128 stands for zero in the data rows.
Some points:
[159 100 125 143 133 123 169 148 138 138 123 129 141 139 134 152 135 119
 133 142 117 130 137 165 115 185 149 129 140 139 141 134 137 146 144 133
 136 164 131 136 126 152 127 142 106 137 140 164 148 144 144 107 142 130
 134 135 128]
[119 127 158 163 117 117 159 156 127 149 134 113 144 130 131 123 169 145
 134 140 164 161 178 143 142 203 139 146 138 134 136 134 151 147 140 140
 124 139 121 133 154 149 181 125 159 138 119 127 137 135 139 143 138 134
 128 124 172]
[127 130 144 115 142 125 112 167 162 137 126 155 144 139 163 135 168 126
 138 136 115 151 135 151 129 134 141 123 122 145 137 120 122 136 149 130
 119 102 127 163 132 157 153 130 145 126 111 150 146 151 150 166 132 124
 171 125 134]
[135 127 157 225 131 148 157 161 252 134 146 143 115 151 131 140 138 139
 144 129 131 136 133 146 154 132 128 138 130 137 135 135 186 138 150 143
 134 151 175 135 138 139 184 186 141 132 155 139 132 143 153 148 149 144
 145 146 234]
[167 138 123 134 144 120 148 202 126 128 184 141 140 115 136 146 113 137
 203 144 139 123 133 150 149 133 153 150 140 175 160 119 144 149 138 138
 141 150 164 154 122 147 154 129 170 141 135 130 173 155 135 126 143 119
 143 139 140]
[126 134 137 149 168 165 126 136 166 133 127 129 127 151 129 167 171 170
 253 135 139 128 130 149 146 190 167 175 142 135 132 171 168 126 125 135
 142 155 126 165 146 130 130 146 150 182 132 127 124 118 144 151 135 147
 150 137 121]
[125 123 138 137 137 125 136 173 127 166 135 123 133 132 149 132 126 141
 129 129 126 135 135 109 127 129 127 123 142 148 116 160 140 131 133 159
 133 146 159 146 125 115 169 144 126 129 144 130 137 137 117 155 165 201
 151 147 124]
[150 129 142 139 127 145 123 119 126 125 179 159 155 147 150 144 131 139
 164 132 123 129 136 149 134 127 148 141 134 107 173 124 127 126 145 191
 130 162 142 153 133 152 133 158 177 138 122 136 130 161 127 120 125 176
 138 128 142]
[145 151 133 171 132 131 138 126 211 135 132 131 247 117 148 152 139 152
 119 130 141 137 144 148 146 144 144 157 150 165 147 124 201 151 123 147
 168 144 154 126 136 130 146 186 190 160 149 133 149 143 135 129 124 140
 129 147 119]
[129 152 122 132 136 165 139 167 138 130 130 148 147 131 146 155 189 177
 128 147 188 137 168 132 137 134 169 174 155 153 133 148 129 131 214 133
 126 132 160 160 156 143 128 130 128 192 169 180 119 138 143 155 162 134
 142 202 141]
[131 130 196 171 138 143 116 129 135 143 136 217 135 134 111 128 167 163
 130 125 121 163 122 121 129 136 153 127 148 118 133 135 142 130 131 132
 154 152 145 167 136 129 146 138 125 137 132 134 158 152 139 143 145 123
 137 120 120]
[158 147 148 127 154 134 138 135 135 230 145 138 234 148 127 155 130 126
 169 125 136 165 169 140 178 130 154 142 129 132 119 167 124 137 142 131
 133 152 173 142 158 142 133 134 154 128 154 143 141 133 160 128 239 125
 177 156 144]
[140 131 129 148 132 158 141 146 135 115 145 125 142 137 177 129 127 144
 119 128 133 181 142 146 138 139 136 189 116 138 155 207 155 115 129 147
 145 149 138 219 131 132 147 140 139 186 152 135 130 134 157 145 126 136
 182 123 142]
[135 138 137 167 152 150 137 203 163 157 187 132 128 187 171 128 146 144
 133 123 169 141 178 157 135 131 168 118 169 113 187 159 146 191 127 131
 147 122 127 162 175 130 126 162 143 137 162 129 127 118 133 133 133 141
 139 135 129]
[137 128 140 134 143 127 123 138 142 149 147 129 137 157 148 122 141 133
 136 255 146 159 157 117 161 133 150 127 128 132 136 145 155 143 125 145
 164 157 164 143 136 134 138 138 163 135 164 142 144 145 141 131 161 130
 152 149 145]
[149 136 127 152 136 146 120 123 147 146 140 143 133 150 178 137 135 132
 220 129 135 159 148 141 121 126 113 167 156 160 126 139 134 160 155 129
 136 125 135 153 155 121 133 141 153 141 182 143 154 149 146 138 123 125
 124 127 128]
[127 143 152 141 122 136 130 122 135 163 247 141 139 159 136 146 164 158
 123 147 138 131 136 151 125 145 150 161 127 187 208 147 144 244 138 147
 137 151 152 165 115 125 145 134 117 165 152 133 127 123 159 153 130 126
 139 141 144]
[229 132 166 126 159 131 139 130 138 142 131 114 123 144 141 172 119 137
 131 142 156 134 183 131 124 168 191 134 146 158 137 139 130 138 140 154
 145 150 122 134 142 143 170 168 120 146 167 127 144 165 142 146 163 123
 139 117 163]
[122 132 151 116 170 147 144 131 112 127 125 158 147 122 135 173 148 155
 140 131 145 142 162 146 129 113 133 127 161 132 145 144 153 137 126 127
 141 152 131 140 172 132 172 126 149 136 137 140 160 130 161 144 129 133
 128 134 255]
[135 153 174 128 126 168 128 176 130 141 135 193 142 147 155 143 111 148
 131 142 135 142 128 163 141 190 132 141 144 135 137 127 148 138 147 176
 220 128 138 128 142 131 141 124 135 133 128 140 122 135 133 146 145 140
 143 136 138]
[176 130 118 130 114 117 161 137 128 136 137 139 130 135 135 161 149 144
 133 121 121 114 129 100 219 120 154 141 132 144 132 132 141 144 124 144
 145 133 161 134 148 154 128 155 118 129 153 123 130 133 162 120 137 131
 132 148 139]
[140 128 134 152 128 145 160 117 152 136 131 136 132 230 131 129 120 162
 121 146 134 112 132 151 124 125 143 182 132 129 130 143 151 119 128 121
 135 153 128 126 150 129 132 131 153 162 145 125 173 131 138 153 140 133
 130 147 132]
[143 150 137 174 157 142 162 145 145 134 133 153 248 158 146 131 129 135
 140 146 139 116 130 135 133 139 125 119 158 158 140 151 184 149 148 136
 128 153 117 142 142 139 128 154 125 132 146 131 137 155 146 204 118 127
 131 133 131]
[142 120 133 122 178 150 151 131 141 157 164 147 135 179 128 128 122 187
 150 142 134 167 128 132 144 145 123 141 221 171 166 166 134 230 135 128
 139 147 137 128 198 161 137 136 160 164 122 145 151 167 152 142 147 194
 153 133 137]
[123 125 151 132 136 136 119 163 127 138 131 126 132 151 157 148 133 124
 129 128 125 151 124 171 244 136 133 136 144 143 140 126 130 142 145 145
 133 166 162 148 133 121 159 135 130 134 160 147 150 151 123 149 118 130
 137 188 133]
[215 152 168 139 132 145 169 136 127 148 149 139 142 133 136 173 159 167
 139 158 114 152 128 152 138 178 177 141 136 130 137 156 121 138 148 149
 129 117 147 139 131 172 158 189 150 141 128 175 159 123 139 139 122 143
 123 139 163]
[133 142 134 140 186 134 139 119 135 125 140 116 131 148 134 131 131 124
 128 122 163 132 162 142 168 201 128 125 156 128 140 124 131 131 150 125
 141 121 218 137 165 135 115 130 150 133 144 140 146 149 155 159 125 129
 136 175 134]
[129 153 139 132 169 132 184 134 135 126 138 133 137 179 122 164 158 138
 167 133 150 177 127 144 125 119 126 141 128 164 136 125 154 134 116 189
 126 149 137 132 138 170 145 121 126 127 132 145 118 149 111 127 148 122
 129 144 134]
[139 167 140 125 147 149 125 166 150 129 137 152 136 140 113 139 170 135
 121 134 137 163 186 141 146 137 122 133 130 127 137 141 153 144 159 183
 124 152 124 126 110 167 107 116 145 136 147 110 165 147 130 159 129 161
 143 127 140]
[140 133 136 141 136 132 145 116 144 173 169 140 127 120 163 130 138 147
 155 148 133 141 132 128 148 142 122 125 156 164 233 150 140 103 129 146
 136 148 144 140 141 139 133 127 158 129 146 131 154 138 127 162 236 162
 140 150 138]
[128 132 172 121 131 146 178 133 138 153 149 150 131 120 154 132 164 141
 145 128 157 160 135 124 127 125 161 142 139 124 135 124 183 140 156 124
 247 140 134 131 131 158 140 128 157 127 137 159 145 158 148 149 146 140
 152 157 132]
[136 149 126 172 121 192 130 126 149 183 110 138 131 131 151 135 147 132
 149 145 137 150 133 132 151 130 162 173 165 156 125 165 143 202 121 155
 131 119 166 158 111 146 143 140 129 189 113 130 131 136 158 153 157 149
 141 144 141]
[145 130 131 124 142 132 150 158 133 139 139 131 134 145 136 120 178 140
 130 126 152 164 124 149 126 135 121 142 131 154 129 148 122 128 143 135
 136 182 139 111 130 148 135 165 157 152 114 129 140 146 167 127 134 135
 116 144 134]
[134 180 124 144 143 116 122 126 137 149 141 114 137 137 121 114 151 146
 152 123 164 139 144 139 136 132 119 137 126 144 134 152 125 142 170 177
 231 124 132 133 135 171 148 135 123 149 128 179 156 144 117 159 139 154
 136 161 148]
[143 151 135 137 152 172 127 149 136 129 197 122 146 118 137 112 128 169
 153 149 136 142 125 134 142 128 141 167 151 117 188 143 130 115 163 125
 122 121 133 100 156 124 135 130 126 151 145 187 127 125 142 141 128 116
 158 124 137]
[140 151 164 173 192 146 154 125 142 133 140 154 131 130 154 150 124 156
 127 148 131 122 132 155 144 130 137 133 130 163 125 154 156 136 148 120
 133 104 111 129 118 134 117 150 154 151 147 133 133 171 144 113 158 123
 119 139 171]
[129 184 127 166 177 136 132 154 144 161 153 142 132 128 153 181 153 107
 140 180 117 145 174 123 126 131 122 180 177 135 144 155 140 134 187 126
 138 139 130 145 200 150 132 155 133 145 112 120 134 136 118 139 152 141
 154 140 132]
[147 194 135 136 142 126 129 129 132 137 134 163 127 163 180 164 142 122
 129 133 150 149 134 128 143 141 138 117 131 133 137 125 153 147 179 165
 137 139 128 144 128 129 151 136 166 140 127 193 147 130 133 126 157 159
 179 126 137]
[197 129 115 152 127 148 122 149 129 136 138 149 137 153 109 179 168 132
 130 144 207 162 130 155 130 129 138 138 139 139 147 134 147 135 129 116
 161 139 136 132 134 195 153 173 147 120 129 133 136 152 153 130 143 143
 167 170 126]
[135 155 119 126 126 151 146 133 139 186 138 141 140 138 140 157 131 145
 149 144 136 128 130 125 127 248 144 142 130 140 137 142 133 130 129 138
 135 143 135 139 150 143 131 149 123 120 166 144 139 160 111 128 135 155
 140 132 183]
[151 143 201 136 133 137 131 128 147 135 139 198 142 120 179 141 114 126
 149 135 239 147 122 119 131 139 121 141 133 131 138 144 129 142 127 160
 115 145 126 133 134 162 130 152 123 145 133 129 149 132 129 122 134 157
 170 213 140]
[152 157 158 129 167 180 132 132 144 125 137 126 140 122 150 114 168 126
 122 130 128 115 126 153 133 129 160 143 167 186 134 134 125 156 129 129
 140 158 136 184 189 162 127 125 162 128 165 140 118 110 109 122 149 167
 144 129 141]
[126 132 138 122 135 129 171 119 141 134 130 157 126 108 119 141 130 136
 132 169 154 113 147 171 137 133 122 129 130 112 132 145 124 153 125 144
 128 145 150 142 149 129 160 129 182 140 153 139 124 144 151 173 143 123
 126 143 120]
[120 182 132 146 125 133 172 118 165 134 123 139 138 147 130 129 123 146
 145 158 140 136 121 150 151 132 154 133 133 159 147 130 125 137 224 139
 161 126 151 135 141 125 152 157 124 137 152 119 148 130 163 119 134 143
 128 127 127]
[133 201 138 153 123 122 156 180 142 124 141 131 141 132 145 144 125 129
 140 154 135 138 135 153 130 131 148 135 163 136 133 129 119 130 105 130
 133 124 140 125 132 123 136 131 121 135 161 182 146 150 178 162 139 230
 120 134 141]
[146 132 165 136 151 163 160 129 142 128 149 188 136 135 141 131 130 168
 144 156 158 123 255 158 180 131 140 139 121 144 146 133 140 134 133 145
 134 152 171 139 161 132 150 146 113 127 109 152 148 142 144 126 130 149
 128 145 122]
These points spread out most along one direction. Where along it does each point below lie, from 0 to 99? The average is 50, and the first point in the table lies past the average. One standard deviation of the points above along it is 16.
[135 155 119 126 126 151 146 133 139 186 138 141 140 138 140 157 131 145
 149 144 136 128 130 125 127 248 144 142 130 140 137 142 133 130 129 138
 135 143 135 139 150 143 131 149 123 120 166 144 139 160 111 128 135 155
 140 132 183] 59
[176 130 118 130 114 117 161 137 128 136 137 139 130 135 135 161 149 144
 133 121 121 114 129 100 219 120 154 141 132 144 132 132 141 144 124 144
 145 133 161 134 148 154 128 155 118 129 153 123 130 133 162 120 137 131
 132 148 139] 63
[147 194 135 136 142 126 129 129 132 137 134 163 127 163 180 164 142 122
 129 133 150 149 134 128 143 141 138 117 131 133 137 125 153 147 179 165
 137 139 128 144 128 129 151 136 166 140 127 193 147 130 133 126 157 159
 179 126 137] 63
[135 127 157 225 131 148 157 161 252 134 146 143 115 151 131 140 138 139
 144 129 131 136 133 146 154 132 128 138 130 137 135 135 186 138 150 143
 134 151 175 135 138 139 184 186 141 132 155 139 132 143 153 148 149 144
 145 146 234] 54
[150 129 142 139 127 145 123 119 126 125 179 159 155 147 150 144 131 139
 164 132 123 129 136 149 134 127 148 141 134 107 173 124 127 126 145 191
 130 162 142 153 133 152 133 158 177 138 122 136 130 161 127 120 125 176
 138 128 142] 51
[151 143 201 136 133 137 131 128 147 135 139 198 142 120 179 141 114 126
 149 135 239 147 122 119 131 139 121 141 133 131 138 144 129 142 127 160
 115 145 126 133 134 162 130 152 123 145 133 129 149 132 129 122 134 157
 170 213 140] 71
[133 201 138 153 123 122 156 180 142 124 141 131 141 132 145 144 125 129
 140 154 135 138 135 153 130 131 148 135 163 136 133 129 119 130 105 130
 133 124 140 125 132 123 136 131 121 135 161 182 146 150 178 162 139 230
 120 134 141] 56
[159 100 125 143 133 123 169 148 138 138 123 129 141 139 134 152 135 119
 133 142 117 130 137 165 115 185 149 129 140 139 141 134 137 146 144 133
 136 164 131 136 126 152 127 142 106 137 140 164 148 144 144 107 142 130
 134 135 128] 62
[197 129 115 152 127 148 122 149 129 136 138 149 137 153 109 179 168 132
 130 144 207 162 130 155 130 129 138 138 139 139 147 134 147 135 129 116
 161 139 136 132 134 195 153 173 147 120 129 133 136 152 153 130 143 143
 167 170 126] 68
[143 151 135 137 152 172 127 149 136 129 197 122 146 118 137 112 128 169
 153 149 136 142 125 134 142 128 141 167 151 117 188 143 130 115 163 125
 122 121 133 100 156 124 135 130 126 151 145 187 127 125 142 141 128 116
 158 124 137] 34
[129 153 139 132 169 132 184 134 135 126 138 133 137 179 122 164 158 138
 167 133 150 177 127 144 125 119 126 141 128 164 136 125 154 134 116 189
 126 149 137 132 138 170 145 121 126 127 132 145 118 149 111 127 148 122
 129 144 134] 59
[140 131 129 148 132 158 141 146 135 115 145 125 142 137 177 129 127 144
 119 128 133 181 142 146 138 139 136 189 116 138 155 207 155 115 129 147
 145 149 138 219 131 132 147 140 139 186 152 135 130 134 157 145 126 136
 182 123 142] 33
[229 132 166 126 159 131 139 130 138 142 131 114 123 144 141 172 119 137
 131 142 156 134 183 131 124 168 191 134 146 158 137 139 130 138 140 154
 145 150 122 134 142 143 170 168 120 146 167 127 144 165 142 146 163 123
 139 117 163] 64
[128 132 172 121 131 146 178 133 138 153 149 150 131 120 154 132 164 141
 145 128 157 160 135 124 127 125 161 142 139 124 135 124 183 140 156 124
 247 140 134 131 131 158 140 128 157 127 137 159 145 158 148 149 146 140
 152 157 132] 68
